In the rows, zero is written as 128.
The same turns and mirrors carry the whole set onto itself and the rows of a family onto each other. Which other rows belong to the same family as each row named below? List them in the order they appear above.
These 18 rows form 3 families of 6 rows each.
q_263: [ 90 144 114 139 156 154 114 128 117 133 127 148 147 118 122 135 110 139
 121  89 105 132 157 117 153 134 103  92 109  82 120  80 153  93 124 152]
q_111: [146 106 122 144 139 154 109  94  88 118 114 123 130 126 104 109 113  78
 180 111 149  99 147 141 145 140 102 140 117  81 122  95 126 142 123 150]
q_920: [132 133  61 137 160 160 120 119  85 117 108 156 135 142 125 118  85 119
 123 128 141 115 139 138 132 116  86 134 136  97 130 106 120 118 149 159]
q_887: [122 136 141 154 152 148  90 107  67 125 102 151 110 125 134 136 111 104
 181 103 128 112 147 148 145 129 127 132 154  75 136 125 104 162 160 160]
q_116: [124 132 139 170 131 172  82 118 120 143 129 127 138 126 119 100 113 131
 170 139 162 120 110 147 147  66 142 156 154 119 148 146 116 167 167 147]
q_743: [ 86 131 113 138 150 151 126 122  95 127 142 135 146 138 126 135 120 150
 133 111 110 152 127 137 172 128 129  91  75 125 118 113 151  84 118 134]
q_814: [124 147 148 176 135 144  93 124 104 108 143 130 125 141 131  91  96  99
 190 138 159 120 124 129 124 106 110 178 116  97 135 122 125 169 163 130]
q_219: [138 142  67 128 161 122 114 126 106 137 107 170 136 111 133 154  94 138
 123 144 112 139 114 133 136 140 105 147 114 107 132  90 112 127 136 131]
q_284: [101 132 105 136 124 153 134 113 142 120 130 138 146 153 128 125 123 162
 129  83 144 132 130 126 167 129 109 118  74 117 115  94 159 116  88 153]
q_406: [143 121 128 130 141 147 103  95  62 154 101 144 126 122 129 112 142  91
 163 136 131 120 143 152 170 137 126 102 118  81 129 110 115 136 149 143]
q_736: [ 84 128 111 152 118 144  96 157 163 143 118 134 179 116 120 124  82 156
 103 120 142 143 114 124 165  92 140 136 115 113 122 115 141  99 116 154]
q_210: [125 138 120 146 132 126  85 114 107 120 120 137 120 132 124  94 126 129
 167 151 137 118 113 135 115  96 137 159 140 121 155 141 128 155 184 101]
q_439: [ 67 147 175 181 117 141  95 135 156 121 128 124 136 123 150 128 112 164
 168 115 127 130 128 138 181  86 143 124 120 105 122 146 130 137 141 134]
q_755: [ 79 142 138 155 122 140  92 165 137 159 126 142 163  94 105 100 120 159
 113 134 116 143  79 125 146 103 127 142 108 124 140 117 125 129 120 124]
q_337: [144 126  90 141 152 139 122 134 124 112 116 173 118 133 121 125 100 124
 124 107 148 116 118 116 145 157 100 162 107  70 111  81 130 121 111 146]
q_945: [ 86 156 175 136 118 131  83 136 124 132 117 109 113 125 137 126 122 127
 160 145 129 149 133 171 185 102 151 138 110 119 138 159 118 133 125 142]
q_104: [ 81 146 167 161  94 135  84 135 120 120 123 116 144 132 145 119 111 121
 196 114 166 146 119 158 174  90 118 160 101 116 145 129 126 154 113 161]
q_451: [ 80 146 142 181 109 144  99 158 149 150 132 149 156 130 117 102 127 163
 145 108 152 153  98  96 153 104 132 157  94 118 140  96 145 140 104 159]

Which other rows belong to the same family as q_736? q_263, q_920, q_887, q_116, q_439
Which other rows belong to the same family as q_755? q_743, q_219, q_406, q_210, q_945

The same turns and mirrors carry the whole set onto itself and the rows of a family onto each other. Which other rows belong to the same family as each row named below? List them in the order they appear above.
These 40 rows form 8 families of 5 rows each.
q_211: [131 118 107 115 136 164 109 108 146  74 130  74 141]
q_761: [129  98 120 134 125 159 110  77  99 146 158  95 107]
q_434: [107 146 108  77 155 166 117 135  90 105 143 119 115]
q_862: [157 132 157 126 172 147 118 141 101 131 127 117 118]
q_660: [127 114  95 144 126 149 112  93 102 134 173 112 120]
q_604: [151 117 125 116 136 157 126 119 139  69 125  76 121]
q_983: [ 97 131 129  92 153 166 112 147  93 114 154 139 122]
q_108: [105 147 124  80 133 141 106 127  84 108 142 127 105]
q_106: [146 131 176 118 168 149 105 124  98 114 125 141 124]
q_187: [127 101 149  92 159 179 105  96 134 108 198 103 149]
q_397: [138 110 115 111 136 156 117  92 134  80 131  60 124]
q_154: [144 106 118 153 128 139 111  91  99 138 160  90 120]
q_279: [129 125 107 120 130 166 115  95 134  76 130  72 116]
q_455: [109 112 153  94 164 186 101 109 142  87 175 113 151]
q_48: [114 109 154  77 168 175 108  88 141  91 173  99 140]
q_587: [122 104 106 122 121 145  94  78 107 146 166  95 118]
q_125: [126 110 113 144 128 158  95  92  96 144 160 117 107]
q_599: [128  87 148  86 157 170 101  79 147 102 164  96 146]
q_535: [148 128 165 135 166 144 121 128  90 131 132 127 111]
q_867: [120 111 167  92 161 159  95  80 140 112 183 121 139]
q_666: [155 130 180 128 156 162 111 116  86 123 128 109 113]
q_71: [118 105 162  92 162 180 113  97 151  90 178 105 132]
q_708: [136 106 128 146 121 146  95  94  84 142 161 116 120]
q_185: [152 132 176 120 176 168  95 126 102 122 129 126 118]
q_381: [146 106 116 121 131 149 117 109 142  82 114  86 101]
q_80: [144 117 114 153 138 154 101  88 105 145 164  94 130]
q_55: [136 108 116  98 138 147 131  90 142  86 115  81 111]
q_830: [ 98 134 117  66 155 152 103 110 101  99 149 135 129]
q_129: [134  94 147  91 155 156  97  91 152 101 186 104 141]
q_549: [155 123 169 138 179 168 119 120 114 129 134 126 122]
q_351: [150 115 154 141 159 156 115 145 107 136 129 126 123]
q_659: [110 143 114  63 150 152  96 129  98  98 154 120 123]
q_892: [139 102 102 153 131 149 105 102 118 138 157  95 138]
q_40: [112 154 131  76 145 144 106 119  79 102 157 126 124]
q_866: [130 114 158  82 165 150 111  80 143  99 175 115 147]
q_643: [135 123 126  96 143 151 114 101 142  79 105  81 114]
q_557: [161 117 183 128 156 154 106 119 111 131 127 107 113]
q_318: [145 101 118 116 121 153 112 104 120  90 112  71 114]
q_5: [ 97 141 135  78 167 157 115 123  89 110 155 137 116]
q_501: [ 99 132 124  75 154 154 118 136  98 116 171 134 114]

Which other rows belong to the same family as q_397? q_154, q_48, q_535, q_5
Which other rows belong to the same family as q_381? q_125, q_185, q_129, q_659
Which other rows belong to the same family as q_830? q_106, q_599, q_708, q_318
Which other rows belong to the same family as q_211? q_983, q_455, q_351, q_892
Which other rows belong to the same family as q_549? q_434, q_660, q_604, q_187
Which other rows belong to the same family as q_501? q_862, q_279, q_71, q_80

The same turns and mirrors carry the whole set onto itself and the rows of a family onto each other. Which other rows belong to the same family as each row named below? List them in the order they appear above.
These 32 rows form 4 families of 8 rows each.
q_25: [ 97  95 136 117 124 149 138 115 121 114 145]
q_932: [137 136 173 105 120 144 132 162 132 125 128]
q_859: [132  93 125 116 108 169 136 144 139 115 126]
q_584: [101 118 169 117 138 128 139 147 118 128 154]
q_796: [159 159  82 129 126 125 127 138 119 125 107]
q_575: [142 128 158 107 111 136 142 169 136 124 139]
q_712: [157 165 129 142 153 110 117 144  93 139 130]
q_243: [146 129  85 139 137 121 132  97 103 117 111]
q_404: [131 124 155 113 113 145 125 174 146 121 122]
q_103: [128 150 113 149 160 107 133 108  92 142 129]
q_319: [170 163 107 123 124 118 126 145 114 132  99]
q_583: [105 120 174 122 146 149 137 128 118 137 140]
q_740: [131 139 119 152 167 116 115  99  95 127 120]
q_81: [156 129  80 131 130 135 139 108 108 129  98]
q_613: [118 114 176 126 146 141 137 153 125 135 146]
q_512: [159 158 129 153 157 102 124 148 108 139 121]
q_540: [168 150  93 143 133 120 121 150 128 125 103]
q_782: [138 132 119 165 159 113 122 104  94 138 128]
q_207: [124 131 151 103 120 133 138 176 141 118 134]
q_147: [128 137 113 143 160 120 130  90  97 141 112]
q_474: [105  90 138 119 137 155 143 112 136 121 139]
q_102: [119 103 122 113  99 154 146 148 148 117 118]
q_22: [134 114 131 108  98 166 143 153 137 119 112]
q_155: [156 168 123 131 156  98 128 142 112 129 118]
q_140: [106 124 173 120 135 134 127 135 126 134 153]
q_664: [110  90 142 120 126 163 146 111 124 116 118]
q_764: [152 123  81 156 136 133 122 106 113 122 110]
q_868: [120 108 116 103 107 157 138 147 143 105 129]
q_653: [101  89 152 132 126 152 133 119 122 125 132]
q_288: [167 149  96 137 125 114 129 149 111 120  95]
q_393: [142 127  77 148 145 138 134 113 108 125 100]
q_159: [154 166 135 131 162 108 123 128 100 145 122]

Which other rows belong to the same family as q_288? q_575, q_712, q_740, q_474, q_102, q_140, q_393
Which other rows belong to the same family as q_81? q_932, q_319, q_583, q_147, q_22, q_664, q_159
Which other rows belong to the same family as q_782? q_25, q_584, q_512, q_540, q_207, q_764, q_868

The same turns and mirrors carry the whole set onto itself and the rows of a family onto each other. Which other rows belong to the same family as each row named below? List them in the order they appear above.
These 32 rows form 8 families of 4 rows each.
q_482: [ 85 106 140 169 143 134 134 163 155 113 137 127 136 117 102 146 108 116
 169]
q_511: [138 169 146 144 145 131 135 153 117 124 158 141 111 159 127 126  91 124
 102]
q_192: [ 99 120 130 154  94 134 116 116 112 124 131 123 147 101 180 109  79 148
 129]
q_506: [106 124  92 185 130 145 148 110 131 174 122 165 135 123 128 104 138 126
 132]
q_418: [106 151 139 163 127 123  81 118 127 129 128 130 129  85 164 108  97 139
 110]
q_146: [113 154 158 159 119 118 128 172 123 115 164 164 118 146 153 135  89 120
 102]
q_478: [107 172 146 146 152 135 121 140 117 118 165 156 110 153 150 107  89 128
 103]
q_707: [133 161 168 135 129 102 104 157 125 118 159 146 133 118 149 136 107 130
 109]
q_925: [110 122 116 178 128 152 160 143 127 180 128 166 137 111 115 132 143 161
 126]
q_594: [117 108  99 171 148 143 153 127 131 177 110 145 141 125 134  99 134 142
 157]
q_542: [100 129 100 162 101 135 108  94 114 137 142 141 129 108 173 125  99 128
 112]
q_390: [102  92 128 170 146 143 148 164 140 109 128 138 123 140 113 122 126 117
 173]
q_633: [ 83 122 139 159 131 165 131 147 115 122 149 137 141 121  94 127 145 111
 177]
q_370: [ 99 112 148 171 142 144 112 145 154 102 124 121 110 140 104 144 113 128
 166]
q_744: [113 110 121 140 122 140 132 177 163 114 149 122 145 123  98 121 134 144
 159]
q_974: [132 137 111 161 149 130 148 113 149 153 130 148 169  95 136 105 143 149
 134]
q_274: [109 149 107 169 118 149 147 127 144 181 108 161 153 126 121 110 139 151
 129]
q_83: [ 90 111 121 153 110 135 115 117 111 127 137 156 158  94 179 100  93 148
 129]
q_854: [ 83 119 144 162 136 145 151 174 162 107 131 133 119 148 106 107 122 122
 159]
q_815: [125 164 150 142 125 127 126 181 140 134 163 142  88 123 134 133  91 152
 118]
q_323: [134 154 172 149 129 147 134 150 107 129 173 163 113 157 128 127  97 130
 158]
q_380: [100 135  91 155 131 155 148 133 147 162 119 178 141 133 117 118 146 152
 150]
q_329: [ 84 114 142 157 157 138 126 181 146 116 144 141 117 131 119 138 100 123
 176]
q_500: [ 86 123 129 176  95 134 108 125 118 134 147 144 133 117 189 114  91 122
 118]
q_199: [ 81 147 153 151  99 159  98 119  82 127 145 136 130 107 160 108 107 131
 133]
q_564: [125 163 166 157 159 137 144 155 110 132 156 136 128 149 166 133 106 136
 102]
q_895: [ 97 142 162 142 136 118 130 165 160 112 134 130 108 117  92 116 133 134
 150]
q_109: [ 94 110 134 163  87 148 105 102 136 123 149 129 154 124 159 104  98 151
 118]
q_865: [114 160 152 149 125 138 143 171 122 113 152 150  97 171 152 119 105 120
 118]
q_6: [114 145 140 180 121 153 135 101 120 169 132 181 154 116 137 111 132 139
 163]
q_738: [121 117 124 149 130 127 134 144 147 181 129 134 142  99 109  95 137 158
 159]
q_698: [119 139 114 132 104 123 106 103 131 149 156 120 143  92 157 113 124 146
 122]

Which other rows belong to the same family as q_854? q_146, q_594, q_542
Which other rows belong to the same family as q_633? q_323, q_199, q_6
Which other rows belong to the same family as q_511? q_482, q_192, q_274
Which other rows belong to the same family as q_564? q_925, q_370, q_109
Which other rows belong to the same family as q_707? q_895, q_738, q_698
Which other rows belong to the same family as q_744? q_418, q_974, q_815

The same turns and mirrors carry the whole set onto itself and the rows of a family onto each other. Which other rows belong to the same family as each row named below? List them in the order they appear above.
These 32 rows form 4 families of 8 rows each.
q_723: [120 132 127 133 156 123 131 112 132  98 151 163 115 147 139 155 128 113
 124 140  94 110 155 133 116  99 184 103 149 154  96 123 164 125]
q_92: [160 149 150 103 120 128 147 148  99  92 123 110 136 110 109 151 112 134
  95 104 155 131 107  98 123 128 152 134 153 107 137 147 142 155]
q_516: [122 119 107 138 120 105 143 164 143 118  99 142 136 150  95 137 141  65
 128 131 114 120 125 106 138  80 126 102 160 117 124 131 141 128]
q_656: [142 122 152 136 134 124 115  98  81  92 118 107  77 113 152  99 106 110
 134 134 154 129  72 133 152 112 155 123 124 134 124 133 130 133]
q_377: [144 135 177 123 102 140  97 119 135 106 123  98  80 138 133 122  95 134
 130 136 141 141 128 132 121 127 120 126 152 161 136 127 161 132]
q_554: [137 141  82 115 119  87 124 159 124 112 117 124 164 149 112 141 124  66
  99 134 126 119 135 127 115 106 145  99 153 119 128 142 147 140]
q_79: [139 142 153 131 162 144 134 111 125 104 146 184 102 149 150 144 141  85
 130 149  95 120 137 135 116 108 162 108 137 150 119 134 158 122]
q_363: [136 119 151 112 119 122 107 107 124 145 139 178 156 132 156 114 126 124
 141 121  95 121 133 147 163  99 132 112 110 142 108 122 153 102]
q_551: [148 111 135 116 140 131 126 129 114 154 153 160 125 135 141 105 106 101
 142 124 118 132 160 148 148  84 122 116 110 135  94 126 152 102]
q_678: [142 100 179 113 124 117  78  98 121 106 115 107 102 130 142 134 135 119
 132 136 149 122 139 136 129 147 122 128 128 157 139 110 154 161]
q_13: [135 131 120 125 143 105 105 161  70  67 142 137 154 117  89 132 108 131
 130 117 132 125 101 106 151 133  94 117 124 133 119 154 131 163]
q_281: [144 121 114 187 138  77 126 136 120 142 134 151 153 134 113 149 126 103
 127 129 111 136 129 113 167 124 142  74 128 115 155 136 141 145]
q_724: [124 133 134 109 123 123 101 141  91  70 156 144 134 118  74 134 111 107
 124 131 150 134  86 101 132 142  95 114 130 122 113 143 113 159]
q_986: [158 109 146  98 113 108 139 138 109 101 152 115 149 116 101 170 147 144
 105 116 159 123  88  90 135 136 157 117 114 133 133 137 132 153]
q_34: [156 122 158 107 114 126 142 149 128  87 139 122 133  98 111 160 126 151
 101 128 163 116  89  86 127 139 163 105 145 118 126 121 136 135]
q_634: [126 120 164 132 106 130  90  82  87  99 124 116 113 130 130 104 124 116
 125 152 131  97  86 126 164 114 164 138 114 150 146 122 137 156]
q_883: [141 131 117 195 149  95 125 154 115 139 163 136 134 133  92 132 124  88
  99 131 130 132 134 114 138 120 131  87 122 100 133 146 126 134]
q_259: [109 115 106 132 108  83 129 147 144 120 122 114 155 162  84 145 147  84
 134 117 126 109 120 120 147  99 142  79 139 121 129 147 152 130]
q_754: [138 146 124 127 139 118 114 126 141 127 161 158 109 157 135 136 111 113
 117 158  95 125 137 134  96 106 169 100 135 179 109 147 161 112]
q_619: [116 125 104 137 103  98 140 161 150  95 120 115 160 141 101 138 139  80
 117 127 134  99 136 114 141 100 146  95 163 110 122 118 154 130]
q_355: [154 128 115 114 131  90 128 165  92  63 136 145 133  95 107 122 105 107
 142 129 142 119  80 107 152 152 115 117 132 115 109 142 140 152]
q_371: [142 132 108 193 164  78 120 143 112 138 133 139 160 142 117 134 116 105
 111 136 117 138 126 118 141 104 125  97 106 127 148 134 127 132]
q_529: [135 127 162 113 124 135 122  80  81 102 120 128  94 131 113 100  95 103
 139 165 147 120 104 129 134 108 159 132  96 141 145 119 130 141]
q_9: [151 136 114 190 137  64 145 144 133  98 147 149 155 139 103 118 112  93
 110 144  94 131 120 125 138 116 132 102 113 120 127 116 138 141]
q_480: [141 133 133 120 142 131 112 119 117 141 148 160 139 146 161 106 117 123
 146 124 125 129 116 149 153  86 113 121  99 159 106 129 145  91]
q_258: [139 121 142 143 136 120 119 106 125 115 157 148 124 145 157 103 115 116
 121 112  97 150 118 152 141  75 119 115 118 153  81 112 136 108]
q_809: [138 103 164 115 118 127  83 105 134  90 115 111  86 131 149 148 109 121
 126 151 147 132 132 138 125 135 131 100 151 156 130  95 149 137]
q_260: [136 143 157 140 124 133 110 105  72  87 122 111 104 137 125  94 108 124
 140 150 152 103  86 137 158 116 147 132  99 148 154 140 143 140]
q_391: [157 107 179 111 102 139  95 122 111  83 128 109  87 119 141 137 127 104
 110 157 136 123 130 150 133 138 105 106 133 155 138 114 139 141]
q_838: [115 129 153 130 167 118 117 104 132 123 142 168 116 149 128 138 141 123
 143 122  90 103 146 134 119 114 171 104 131 153 104 151 172 130]
q_593: [160 110 149 117 109 122 156 164 104  98 134 120 122  97  87 157 129 140
  86 136 134 117  92  89 133 112 147 109 132 126 125 141 116 143]
q_652: [133 115 118 121 125 114  98 145  83  80 157 141 140 116  94 151 126 125
 135 115 136 121  85  91 174 138 114 112 148 140 116 150 132 179]

Which other rows belong to the same family as q_516? q_79, q_551, q_724, q_883, q_529, q_391, q_593
Which other rows belong to the same family as q_355? q_92, q_656, q_377, q_554, q_754, q_9, q_258

